[[146 139 128 128 125 129 145]
 [140 118 134 129 117 143 135]
 [112 128 140 128 155 129 113]
 [129 110 148 129 125 133 120]
 [144 143 121 128 130 135 147]
 [140 115 142 129 116 135 131]
 [133 122 137 129 128 135 129]]
->
[[146 139 128 128 125 129 145]
 [112 128 140 128 155 129 113]
 [144 143 121 128 130 135 147]
 [133 122 137 129 128 135 129]]

[[122 137 145 146 109 149 143 119 119]
 [145 141 128 146 119 131 118 134 121]
 [124 130 148 116 140 139 118 139 118]
 [133 146 121 106 122 112 142 121 146]]
->
[[122 137 145 146 109 149 143 119 119]
 [124 130 148 116 140 139 118 139 118]]

[[131 139 151 154 143 133 128 128 128 128]
 [135 146 154 148 137 130 129 128 128 130]
 [137 150 154 144 133 129 128 128 128 130]
 [152 153 141 132 128 128 128 129 132 140]
 [128 128 128 128 132 141 153 152 140 131]
 [144 133 129 128 128 129 131 138 150 154]
 [154 148 136 130 128 128 128 129 134 146]
 [142 132 129 128 128 128 130 139 151 153]]
->
[[131 139 151 154 143 133 128 128 128 128]
 [137 150 154 144 133 129 128 128 128 130]
 [128 128 128 128 132 141 153 152 140 131]
 [154 148 136 130 128 128 128 129 134 146]]

[[117 132 125 107]
 [115 132 124 105]
 [115 132 125 105]
 [128 128 128 127]
 [121 128 125 116]]
->
[[117 132 125 107]
 [115 132 125 105]
 [121 128 125 116]]

[[115 149 136]
 [108 136 133]
 [138 127 106]
 [120 122 128]
 [124 113 120]
 [107 133 146]
 [110 128 125]
 [119 129 120]
 [114 143 140]
 [148 110 131]]
->
[[115 149 136]
 [138 127 106]
 [124 113 120]
 [110 128 125]
 [114 143 140]]

[[149 109 126 147]
 [115 153 134 112]
 [115 150 136 110]
 [122 124 123 128]
 [116 150 134 110]
 [117 144 135 111]
 [117 150 136 108]
 [114 152 135 111]
 [125 130 127 129]]
->
[[149 109 126 147]
 [115 150 136 110]
 [116 150 134 110]
 [117 150 136 108]
 [125 130 127 129]]

[[145 131 125 102 128 130]
 [115 131 129 137 127 129]
 [107 129 124 116 132 126]
 [127 132 131 143 131 127]
 [124 131 132 142 125 128]
 [104 125 127 116 129 128]
 [154 133 127 131 127 126]
 [148 126 127 123 127 127]
 [129 127 125 133 126 129]]
->
[[145 131 125 102 128 130]
 [107 129 124 116 132 126]
 [124 131 132 142 125 128]
 [154 133 127 131 127 126]
 [129 127 125 133 126 129]]
---
[[143 150]
 [135 122]
 [133 142]]
->
[[143 150]
 [133 142]
 [135 122]]

[[113 141 129 104]
 [112 142 129 102]
 [133  98 114 144]
 [129 100 113 139]]
->
[[112 142 129 102]
 [113 141 129 104]
 [129 100 113 139]
 [133  98 114 144]]

[[103 107 135 136]
 [115 116 129 130]
 [124 124 124 125]]
->
[[124 124 124 125]
 [115 116 129 130]
 [103 107 135 136]]

[[147 113 147 106 113 119 110 149 146 105]
 [145 114 146 129 106 105 112 146 145 108]
 [148 151 146 106 115 122 148 114 110 147]
 [108 136 107 136 143 136 142 133 137 145]
 [145 118 148 115 147 154 113 112 109 116]
 [125 110 120 118 150 154 111 144 142 113]
 [115 142 108 107 137 146 142 150 146 138]]
->
[[148 151 146 106 115 122 148 114 110 147]
 [115 142 108 107 137 146 142 150 146 138]
 [108 136 107 136 143 136 142 133 137 145]
 [145 118 148 115 147 154 113 112 109 116]
 [145 114 146 129 106 105 112 146 145 108]
 [147 113 147 106 113 119 110 149 146 105]
 [125 110 120 118 150 154 111 144 142 113]]

[[116 117 119 119 146 148 147 121 113 115]
 [124 126 148 123 124 112 111 147 135 135]
 [147 147 122 149 143 108 105 121 113 113]]
->
[[147 147 122 149 143 108 105 121 113 113]
 [124 126 148 123 124 112 111 147 135 135]
 [116 117 119 119 146 148 147 121 113 115]]

[[110 134]
 [134 106]
 [120 127]
 [114 130]
 [146 115]]
->
[[110 134]
 [114 130]
 [120 127]
 [146 115]
 [134 106]]

[[116 113 125 117 154 141 137 128 125 128 129]
 [126 127 137 126 122 142 144 136 130 130 137]
 [134 132 130 131 115 132 135 130 143 142 129]]
->
[[134 132 130 131 115 132 135 130 143 142 129]
 [126 127 137 126 122 142 144 136 130 130 137]
 [116 113 125 117 154 141 137 128 125 128 129]]

[[117 140 129 128]
 [106 141 120 124]
 [122 133 128 117]
 [140 114 134 135]
 [142 136 133 126]
 [146 131 140 141]
 [137 121 141 137]
 [143 122 129 133]]
->
[[106 141 120 124]
 [117 140 129 128]
 [142 136 133 126]
 [122 133 128 117]
 [146 131 140 141]
 [143 122 129 133]
 [137 121 141 137]
 [140 114 134 135]]
---
[[135 131 125 127 122 117 135 118 127 132 126]
 [135 127 127 120 125 122 152 124 128 128 130]
 [128 125 128 124 131 119 113 126 132 136 134]]
->
[[135 135 128]
 [131 127 125]
 [125 127 128]
 [127 120 124]
 [122 125 131]
 [117 122 119]
 [135 152 113]
 [118 124 126]
 [127 128 132]
 [132 128 136]
 [126 130 134]]

[[123 103 118 141]
 [126 102 121 138]
 [110 116 150 143]
 [150 147 119 129]
 [148 146 115 131]]
->
[[123 126 110 150 148]
 [103 102 116 147 146]
 [118 121 150 119 115]
 [141 138 143 129 131]]

[[127 111]
 [100 155]
 [101 148]
 [ 99 147]
 [141 121]
 [103 149]
 [137 113]]
->
[[127 100 101  99 141 103 137]
 [111 155 148 147 121 149 113]]

[[137 139 153 147 116 107 105]
 [108 149 126 134 153 131 153]
 [137 119 154 108 113 135 117]
 [121 138 148 144 134 112 154]
 [121 136 143 105 106 144 155]
 [106 152 101 134 131 125 136]
 [106 146 119 122 122 104 113]]
->
[[137 108 137 121 121 106 106]
 [139 149 119 138 136 152 146]
 [153 126 154 148 143 101 119]
 [147 134 108 144 105 134 122]
 [116 153 113 134 106 131 122]
 [107 131 135 112 144 125 104]
 [105 153 117 154 155 136 113]]

[[128 107 123 128 127]
 [126 135 125 126 124]
 [131 123 120 129 124]
 [131 140 127 132 128]
 [129 140 123 128 129]
 [137 128 116 131 123]
 [124 118 124 124 130]
 [125 112 134 129 129]
 [127 139 129 122 129]
 [126 138 131 120 133]
 [132 130 134 132 128]
 [122 117 131 127 124]]
->
[[128 126 131 131 129 137 124 125 127 126 132 122]
 [107 135 123 140 140 128 118 112 139 138 130 117]
 [123 125 120 127 123 116 124 134 129 131 134 131]
 [128 126 129 132 128 131 124 129 122 120 132 127]
 [127 124 124 128 129 123 130 129 129 133 128 124]]

[[129 127 131 129 127 128 106]
 [136 130 125 118 152 133 101]]
->
[[129 136]
 [127 130]
 [131 125]
 [129 118]
 [127 152]
 [128 133]
 [106 101]]

[[128 105 125 117 129 123 125 136 125 131 125 135 135 114]
 [128 110 127 119 130 124 136 133 126 134 121 136 131 116]
 [129 105 128 117 129 121 130 137 125 136 121 134 134 112]]
->
[[128 128 129]
 [105 110 105]
 [125 127 128]
 [117 119 117]
 [129 130 129]
 [123 124 121]
 [125 136 130]
 [136 133 137]
 [125 126 125]
 [131 134 136]
 [125 121 121]
 [135 136 134]
 [135 131 134]
 [114 116 112]]
---
[[112 144 141]
 [130 144 139]
 [112 114 145]
 [131 132 106]
 [113 110 146]
 [120 141 128]
 [108 145 115]
 [140 116 119]]
->
[[112 141]
 [130 139]
 [112 145]
 [131 106]
 [113 146]
 [120 128]
 [108 115]
 [140 119]]

[[138 143 141 145 120 127 117 129 111 134 128 133]
 [134 109 131 119 133 122 117 133 142 109 129 134]
 [126 106 127 116 135 124 126 131 147 114 128 131]
 [121 123 115 122 121 130 110 137 133 106 123 127]
 [110 123 135 142 118 131 126 132 117 142 113 134]
 [137 113 142 129 136 120 141 128 121 147 131 138]
 [115 141 118 133 116 135 111 131 129 113 120 122]
 [119 131 122 132 116 132 105 135 129 108 120 128]]
->
[[138 141 120 117 111 128]
 [134 131 133 117 142 129]
 [126 127 135 126 147 128]
 [121 115 121 110 133 123]
 [110 135 118 126 117 113]
 [137 142 136 141 121 131]
 [115 118 116 111 129 120]
 [119 122 116 105 129 120]]

[[123 153 131 124 156 121 108 125 119 124]
 [122 153 133 123 156 120 105 129 120 123]]
->
[[123 131 156 108 119]
 [122 133 156 105 120]]

[[128 129 125 130 125]
 [130 129 127 128 131]
 [124 143 107 143 101]
 [129 129 127 130 128]
 [125 133 120 133 118]]
->
[[128 125 125]
 [130 127 131]
 [124 107 101]
 [129 127 128]
 [125 120 118]]

[[130 129 109 132]
 [138 131 122 130]
 [122 133 100 136]
 [125 130 122 130]
 [143 141 126 134]
 [127 131 128 130]
 [117 137 112 137]
 [141 145 129 135]
 [114 148 119 141]
 [126 129 119 131]
 [118 137 116 136]]
->
[[130 109]
 [138 122]
 [122 100]
 [125 122]
 [143 126]
 [127 128]
 [117 112]
 [141 129]
 [114 119]
 [126 119]
 [118 116]]

[[128 132 127 131 123 127 128 127 121 131 127]
 [128 132 127 131 123 127 128 127 121 131 127]
 [151 128 108 128 129 108 147 128 129 128 109]
 [126 138 128 134 116 128 126 125 112 135 128]
 [130 129 126 128 127 126 130 128 127 129 126]
 [128 127 128 127 129 128 128 128 130 127 128]]
->
[[128 127 123 128 121 127]
 [128 127 123 128 121 127]
 [151 108 129 147 129 109]
 [126 128 116 126 112 128]
 [130 126 127 130 127 126]
 [128 128 129 128 130 128]]
